Here are some points:
[ 32 -43  20 -11  24  19 -28 -29 -12  -1 -32  10 -18 -19   7  43  38  29   9  -5 -35 -41   0  40]
[ 14  30  20  20  29  20  28 -13 -23   3  -3  17 -13 -27 -38 -28 -20  -1  18 -23   2 -11  14 -16]
[-20  -9 -25 -37  -2  19   6 -40   7 -12 -24  28  27 -42 -15  13 -30  18  43  36  25  -7  38   3]
[ -2  17 -10 -44 -21  34  40   8   3 -23 -32  17  12 -27  33  -9 -37  25   6 -35  -5  38  27 -16]
[ 27 -11  31 -24  10  33 -18   3  15   4 -32  19  11  20 -33 -42 -16  -9   4  -9   0  12  -7  12]
[-28  -9   5 -26  -6 -34 -16 -18   0 -42 -36  10 -21 -38  22  17  30  44  35  10  40  30  23   6]
[ -7  13 -20 -40 -36 -24  22  27  -8 -35 -23  24   9 -21  24  10 -22  26  17  -3  12 -10  25  38]
[ 10 -28 -35  -1 -11  24  11 -24  29 -20  24 -40 -23  27 -15 -17   4  -4   1   3  27   6  30  22]
[ 43  40  24  -7  35   0  29   5 -34  26 -39  13 -25 -27   0 -17 -41  -8 -21 -12  10 -33  12  29]
[-28 -35 -40 -11 -32   4  36  23 -19 -38  32  40  20 -16   3  10  30  36  17  -5 -13  -3 -26  14]
[ 20 -35 -28  -9   1 -15  -1  33  12 -20  23 -25  14   6  29  27 -15  -2   2   4 -19  21  -3 -19]
[ 37 -13  -6 -11  43  16  27  17  12  18 -16 -25 -43  18 -15   8 -14  21 -32 -34  -2 -40   0  35]
[ -5 -13 -36   4 -17 -34  10  -3 -42   3  43  13  20  11  30  36  42 -20 -36 -24  -9  23  30 -27]
[ 15  -4  29 -34  38 -18 -35  16  28 -10 -30   3 -18  -9  -5   3 -17  37   2  -3   4 -30  12  25]
[ 32  25 -25  42  35  -7  14  27 -12 -30  21 -43   1  -8 -23  13   8 -16 -36 -20  -1  38   8 -42]
[ 39 -13 -40 -37  17 -11  17  -7 -15 -19  43  21 -40  29  15  -2  12  33   2 -24 -27 -33   4  36]
[  3  24 -24  10  16  -3 -20 -18 -18  25  -8 -32  28  30   1 -10  25 -36  27  40  14 -22 -19 -35]
[ 13  21  27  27  43 -30 -35 -10  37   3 -36 -28 -40 -12 -19  17  -3  40  32  -1 -16 -45   4  10]
[  9  25  20 -16 -19  26  22  36   8  -9   4 -18 -37 -22 -14  -8 -12 -15 -17 -24  -8  13  21  35]
[ 32  44  24  38  13  -7  -5 -25 -42  26 -13 -20 -10  11  37 -32  19 -35   6 -20 -39   0  27 -27]
[ 17  25  -3  12 -28 -15  32  38 -19 -30  -2 -20   5  29   3  -9 -22 -38 -43  44  32  19   8 -35]
[ -8 -35  -8  12  -6  29  31  18  23   7  29  29  19  24 -22 -32   6   1   1 -24 -29 -15 -24 -26]
[  4  14  43  14  26  18 -40 -25  12 -21 -20 -10 -10  39  21   3  12  14  23 -32 -35 -29 -10  -9]
[ -9  29 -33 -44 -32 -26   2  -3   3 -27  24  36  16 -38  11  21 -18  33 -13 -16  14  34  42  -5]
[ 28  21 -10  38  35  -7 -13   8 -19 -23  43 -43  16  14 -15  25 -26 -35 -32   6   2  30  -3 -42]
[  2 -19   4  32 -26 -13  12  13  16   4  19   8  10  -9  10  36  32 -32 -25 -12 -18  12 -30 -27]
[  7 -18  37   4 -33  25  18 -34 -13  23   9  14 -24 -18  -2  21  34  -9  17  23  -8 -23 -42  -6]
[ 17  10   1  31  28  23  36   1 -30  44  13 -47 -29  -8  -4 -35 -11 -38   6 -16 -24  19  34 -20]
[-24 -31 -33 -29 -43 -19  17  12   7  11  35  13  31  26  30  43  42 -20  -6  -9 -13  -3 -41   3]
[-17  44  20   1 -36   4  17 -14  -4  41  32 -47 -29  -8 -23 -39  27  10  13  -1  29  34 -22 -31]
[ 39  17 -29  42  28 -22  17  -7 -42  37   9 -43   1 -12   7 -35 -15 -23  32  14  -1  23 -11 -27]
[-43 -28  24  -3 -17  23 -13 -25  15  11  43  32  31  41 -19   2   8  29 -13  -5  17 -33 -37 -39]
[-35  -9  16   1  28  -4   6  20   7  18 -43 -43  31  44  41  36 -30 -27  -6 -24 -16 -15  23 -20]
[ -6  12 -32  26 -22 -17  29  31  32  11  12  12   2  20   5 -17 -17   2  -7 -23  20 -31 -29 -13]
[  9 -10 -20 -17  26  28  29  27  12 -17  -3 -19  25   1  16   5  14  -7 -35 -12  -4  -3 -11 -33]
[-14 -37 -25 -15 -29  30  24 -16  -3  12  32   0  35  18  -6  -3  24  -7   2   3   0  22 -38  -9]
[  2 -39  -6   4 -17  30  36  20  18  11  24  40  35  29 -23 -43   0  14  -6 -35 -27 -15 -22 -31]
[  1 -23  40  20  38  -1 -30   0  32  13 -30  -2  13  15 -22 -14   3  35  -7 -31 -27 -39 -15  31]
[-28 -20   5  23   9  -4 -28 -37  18  -8  35  25  20 -12 -38  43  42 -42 -32  14 -16  -7   4  33]
[ -9 -24 -33  34  32  19  -9  16  26  29  -2   2 -18 -12  15 -32 -37 -42 -28  40  44   8   0 -20]
[-24  10   1 -41 -32 -11 -20 -14 -19 -34 -43  -9  12 -27   3  43  38  33  17  21  25  27  38   6]
[ -9 -17 -22 -33  -5 -14  15  19  14 -28 -39 -13  10  -7   5  10 -12  13  13  -3  18  18  30  38]
[-39 -31 -40 -26 -21  -4  17  -7  11 -34   2  40  39  26  18 -13  30 -16 -28  14   6  34 -11  33]
[  2  -1 -33  38 -21 -15  25  16  -4  14  32  21   9 -31 -27 -39 -15   7  -9 -24  44  19 -45  36]
[-28 -12 -18  19 -17  18   9 -39 -11  13   8  21  27   4 -16  24  26 -33 -17  34  33  17 -39 -24]
[ -9  -5 -36  34  28  15  -5 -14 -19 -30   6  36  24  14  33   2 -41 -23 -28 -16  21   8  42 -35]
[ 33  34  24  21 -10 -11  -9  16   7  15  37 -17   0  13 -21 -21 -23 -38 -37  -5  -7  17  -1 -18]
[ 10 -20  35 -22  11  29 -26 -10  28 -26 -42  27  12  20  19   8   3  22 -25 -32 -20  -7 -15  22]
[ 22 -21 -11  11   2  -7  -6 -34 -27  30 -19 -27  17  44   4 -32  23  -6  19  -3 -10   3  27  -1]
[-35 -24  42   1  24 -19 -35  12  -8  18   6  25   9 -27 -38 -13 -41  -1  43  36 -20  30  19  -5]
[ 32  -9 -14  27 -43 -37   2 -22 -27 -23  24  17  12  18   3  36  42 -31 -13  -5  -1  42 -41  10]
[-39 -43 -33  16   9 -11 -24 -33  15 -12  39 -28   1  29  -4   6  27 -16  -2  32  21  34  42 -27]
10 more points follow, each with its number after it:
[ 19  26   3  30  20 -22   1  20  -1  34  31 -18 -10  -1  -5 -33 -18   5 -24   8 -19 -13   0 -33] 0
[ 10  -1   5  23   5 -22 -16 -37 -38  33  -6  17  39  37  30 -32  45  18  13 -24 -16 -11 -30 -42] 1
[ 13 -12 -24  19 -14 -31  -5   8  32  22  36  -9 -34 -19  34  32  -3 -31  -8  22  -2  -5  13 -34] 2
[-35 -24  -1 -24 -37 -17  15  -9  -1  23   5  -7 -21 -30  21   0   4  24  15  18  39  35  19 -13] 3
[-22  -7   2 -27   7 -11 -15  15 -20 -32 -42  -4   8 -27  10  33  24  30  40  28  -2   5   6   3] 4
[  9  21   7  32  19  31  32 -16 -12  -4  17   2 -27 -20 -36 -30  -9 -12  17 -15   8  -6  15 -22] 5
[-32 -16   5 -37 -43 -30  14   5 -19 -38 -24   6  39 -12  -8  13  23  44  35  32  25  -3  27  -5] 6
[-39   2 -18 -11 -28  30  32  38 -30 -42   6   6  -3  18  45  21 -33  -5  13 -12  25  27 -18 -24] 7
[ 23  15   7  -8  27  28   0  27  16 -20  43  -8   5   2 -16 -31 -24 -13 -16   7 -21   9 -13 -38] 8
[ 29  33  23  38  25  -4  14   7 -32 -15 -19  -3 -19  -9   4 -14 -20 -27 -27 -34   5  30  23  -6] 9
Which two of these numbered points are nearest to each point below, ignoring the 2 directions in which the first points spread most? Their numbers follow each, nearest first.
[ -1   9  -9 -31 -18 -26  19 -12 -32   1 -23 -14  30 -12  -9   6  -1  18  36  22   7 -26  31  37] > 6 4
[ 36  24   6 -12  28  29  -4  21   9 -15  25  -6  11   0 -22 -32 -40  -9  -6   6 -21  -2  -6 -19] > 8 0
[ 24  29   8  36  18 -16  15  22  -5  35  32 -18 -22  -9  -4 -36 -15   9 -30   1 -30 -16   2 -30] > 0 8
[ 21  14  27  42  28  -4  -1 -22 -27  41   9 -35   5  33  18 -24  38  -5  -9 -12 -39 -45 -18 -35] > 1 0
[-35 -20   1 -41 -43 -26  25 -10  -4  22   2 -17 -29 -31  26   6  12  44  32  17  40  34  12 -16] > 3 6
[-35  14  12 -41 -43 -30  -1 -14 -23 -19  17   2 -18 -31  33  28   0  36  20  -5  25  38  42  -9] > 3 6
[ -2 -31 -18  16  13 -30   2  27  33  22   2  21  35 -16  -4 -13  12  40 -24 -39 -35 -45  42  -9] > 0 2
[ 36  32  24  38  24 -15   6  12 -34 -19 -28  -9 -18  -1  18  -9 -22 -31 -43 -39   6  42  27   3] > 9 7
[-15  23  19 -44 -14  -8 -25   2  17  10 -38  -8 -13 -23 -26 -13 -32  27  34  -2  21  38  28  42] > 3 6
[ 36  29   5 -22  24  30  -5  38  18 -30  43   2  20  -8 -27 -35 -41 -16 -13  10 -24  12  -7 -39] > 8 0
[ -5  40 -10  -3 -43  15  25  12  33  44  -9 -39   1 -27 -30 -17   8 -20  24  21  36   8 -41 -24] > 3 6
[ -2 -18  46  10  20  31 -39 -32  25 -16 -10   4  -3  41  12 -32 -25  15  26 -11 -28 -24 -13  22] > 8 0
[ 10 -16  46 -29   2  34 -39 -14  41 -23 -43  28  24  29  15  -2  -3  18 -32 -39 -20   4 -11  21] > 8 9
[-17 -28 -29 -14 -10  15  21   5  41  37  43 -47 -40  11 -19 -35   0   3  28  14 -24  19  30  -5] > 3 0
[ 34  10  46 -16  -1  -8 -32  -9   9 -18 -32  12   2  37  24  36  12  30   9 -36 -36 -26 -40  -6] > 1 0
[  4  34  23  35  31  25  22 -10 -23  -5  -3   4 -16 -20 -27 -23 -17   0  15 -24  -4  -7  13 -26] > 5 9
[  2  29 -33  -3 -40 -26  21  35  22   7 -32 -24  12 -16 -27 -43  -7  18  39  44  32  -7 -15  10] > 6 0
[-21  20  41 -23 -23 -27 -15  12  32   8  24  30 -13 -25  20  -5 -23  15   6  -3   8 -18 -16  -5] > 0 2
[-10 -25 -33  -3  10  19  36  29  31  11  17 -38 -15  -9   7  27  10 -38 -19  17 -11  -4  24 -34] > 2 0
[-17 -13 -21 -41  -2 -37 -31   8  -4 -30 -43   2  27 -19  -8  36  34  44  39  14   2  15  23  21] > 4 6
[  2  14   9  27  -2 -26  21  -7 -34  44 -32 -43  39  37 -12 -43  23  18 -17  -9 -27   8  30 -20] > 6 1
[ 12  24  25  22  22  31  24  -6 -13  -2   0  22 -14 -25 -41 -34 -19 -10  20 -20   2  -3   5 -22] > 5 9
[ 36  29  24  38   9 -45 -31 -22 -34  44  24 -35  -6  33  15 -39  19   7  -2   3  -9 -26 -15 -16] > 1 0
[ 28 -39  -3   1  20  15 -16 -37  11  33 -32  40  39  26   7  -2 -26  14 -17 -42  -9 -26 -22  36] > 1 0
[-19  32   7  39   1  21   5  -7 -25 -36  26  21   3  24 -14 -28  -8 -12  11   4  19 -15 -18 -30] > 5 8
[-17 -35 -10   8 -40  -7  -5   1  41   7  28  13  31  37 -30  25  45  22 -21 -27  14 -45 -26  -9] > 0 5
[-17  -1   9 -33  35 -26 -39 -14 -19   3 -43 -13   9 -38 -27  28  34  44  20  -5  25  15  12  40] > 4 6
[-13 -28 -33   1  13  19  36  35  30   7   9 -35 -10 -23   0  43  19 -38 -17  25 -20  -7  30 -42] > 2 4
[ 24 -17 -26  26  20   6  11 -30 -41  36 -17 -39  19  43  -6 -40  29 -13  13  -1 -10  -1  32 -15] > 1 6
[-14  30   1  36 -10  14  17 -31 -33  28   3 -10   2  15  28  -8  27 -21  -2  -1 -35 -22   8 -23] > 1 0
[ 17  -1 -25  38  43  11 -43   1  37  11  32 -17 -18  -4  22   6 -22 -35 -43 -31  -9  23  27 -20] > 2 0
[-18  -6 -23   5  18   3   3  18  29  -4  27  23  31  23 -30 -14   3 -30 -32   6  19   6 -22 -35] > 8 0
[ 32   2  39 -29  -2   8 -39 -33 -19  -4 -39 -13  27  44  22 -17 -41 -23 -13   6  14  15  23  40] > 9 6
[ 10 -13 -40  -7 -40 -34 -13 -29  26  18   6  32  31  -1  30  40  15 -35 -17  21 -24 -22   0  44] > 2 0
[-20  -9 -21 -41 -43 -37  29  -3 -30 -12 -17  21  16 -27  15   6  -3  44  35   3  29   8  38  21] > 6 3
[  5   4  20 -33   4  19  23  33  32  -9  -5 -12 -30  -8  -4  16  10 -10 -25 -26 -12 -22  -5  35] > 8 0
[-43   6 -36  31  24  11 -24  35  45  41  28  -5 -36 -16  22  -5 -11 -31  -9 -24  17   8   0 -27] > 2 0
[-30 -31  -4  15 -15   1 -22  -2   8  22  11  28  12 -25  -7 -14 -23 -35 -23  23  32  33  37   9] > 3 9
[-13 -39 -14  27 -28 -26  -5  42  41  18  -6 -24  12   3  37  25  12   7 -43  32  21 -11 -33 -35] > 2 0
[ -5  29  -6  38 -13  15  32 -33 -38  44   6 -20  -3  26  33 -24  23 -35   2  10 -42 -30  12 -20] > 1 0
[-35  14 -29  34 -25 -15 -31  20  -4 -16 -39 -47 -21  18  11  25  45   3   6  40  29 -11  30  -1] > 4 6
